Families of rows that turns and mirrors carry onto each other, the same ones carrying the whole set onto itself: the rest of each named row's family, in list order
3 families of 5 rows
A: [ -3 -21   9  35   0 -12  16   5  -5  12 -14  -6 -52]
Q: [ -9  15   5  13  -3  -3  -6  39  14 -18  22  -3 -15]
N: [-15 -29   3  26  -9 -23  12   2 -19  12 -15   5 -50]
E: [ 14  13  27  12 -22 -16 -15 -31 -26  29  30  18   1]
V: [  6  34 -21  46 -15 -13  -8 -11 -15  37 -22   6 -15]
M: [-13  12 -10   7 -10   9   0  40   9 -20  18  12 -23]
U: [  3  29 -36  31 -20 -19  -9 -20 -18  36 -19  14 -24]
P: [ 32  -8  12 -22 -26   7 -15  -6  20 -11 -14  20  -9]
T: [ 34   4  14 -10 -30   1  -9 -12  31  -6  -4   8   3]
Y: [ 12   8  18  12 -25 -15 -25 -21 -29  14  33  38   1]
Z: [ 16   5  10  10 -34 -14 -17 -25 -30  24  34  31   4]
K: [-11 -28  -2  27  -4 -16  18  12 -12  19 -15   9 -47]
J: [ 34  -7   5 -22 -24   1 -17  -8  26  -6  -2  23  -3]
W: [ 16  31 -31  31 -29 -21 -16 -16 -20  29 -26  14 -22]
G: [-17  23  -8   9 -12  -2   0  43   5 -19   8  15 -21]

Same family as K: M, U, Z, J
Same family as A: Q, E, V, T

Families of rows that turns and mirrors carry onto each other, the same ones carrying the whole set onto itself: the rest of each named row's family, in list order
8 families of 5 rows
Kav: [-26 -29   1 -51 -22  -1  15  12 -28]
mup: [-41 -55   7   0  -9  -2  15  19 -43]
ner: [ -4   8 -13 -30 -35  34  20  31  -5]
Buzo: [-14  -6 -16  28 -24  28  18  43 -30]
pas: [ -9 -12  26 -26   1 -13   2  -7 -39]
zas: [-22  27  -5 -18 -18   3  50  35 -10]
Komuv: [-25 -52  -1 -20 -33  15  25  15 -22]
soso: [-18  -5 -12 -28  -6 -12  34   5 -68]
Vof: [-22  18 -10 -40  -4  -4   4  38 -51]
votus: [ -9  28 -23  -6 -13  19   8  45 -31]
let: [-29 -42  -7  15 -15   5  20  32 -48]
Nin: [ -7 -36  22   6  -6  -1   7  -4 -33]
bab: [ -8 -15 -25  17 -17  13  47  15 -51]
tepif: [  3  17 -27   4 -14  16  41  19 -40]
zepud: [-19 -19  19  35  -6  16  22  23 -23]
lizo: [-39  12   4 -38  -9 -18  47  28 -26]
Gufov: [ -1  23  11  22  -5  22  15  32 -14]
fut: [-32 -50   4 -31   0  25  15  24 -26]
lozim: [-46 -25   7 -24 -10 -17  48  23 -32]
biv: [-17   1  -6 -45  -3  30   7  32 -13]
midu: [-31   1  25 -25   8 -19   4  20 -47]
luk: [ -5  24 -24 -23  -8  -2  31  13 -54]
gen: [-37 -28   3   5 -20   0  59  26 -19]
dez: [-12 -30 -10  -6 -39  36  28  27  -6]
migap: [ -9  33  14 -17   4   4   5  26 -27]
Duk: [ -5  23 -16   8 -18  28  14  36  -8]
zasan: [-21 -44  -1  -6 -15  42  18  33 -10]
Zus: [-19 -29  -7  31 -21  25  25  29 -20]
lek: [ -8  -7  -9 -14 -11  46  16  37  -1]
bek: [-18  32  -7 -37  -4   1   2  36 -29]
puza: [-39 -15   6 -45   1 -14   6  20 -52]
dodu: [-16   1  -8 -58 -25  11  14  26 -19]
Gure: [-15 -28 -17   0 -11  -3  39   8 -61]
Pum: [-39 -27  -1 -22  -2 -13  10  24 -63]
voz: [  4 -15  14  23 -15  17  13   7 -14]
Sal: [  4  18  13 -25   0  -2  -1   5 -28]
gevup: [-33 -35  28   7   1 -13  15  14 -43]
kive: [ 15  18   9   2 -13  19   5  12 -13]
ket: [-33 -23   1 -56   4  18   6  25 -24]
Gute: [-23   1  -6   4 -22  11  55  35  -3]

Same family as Gute: zas, lizo, lozim, gen
Same family as dodu: Kav, ner, Komuv, dez
Same family as Gure: soso, bab, tepif, luk
Same family as Sal: pas, Nin, voz, kive
Same family as midu: zepud, Gufov, migap, gevup
Same family as fut: biv, zasan, lek, ket

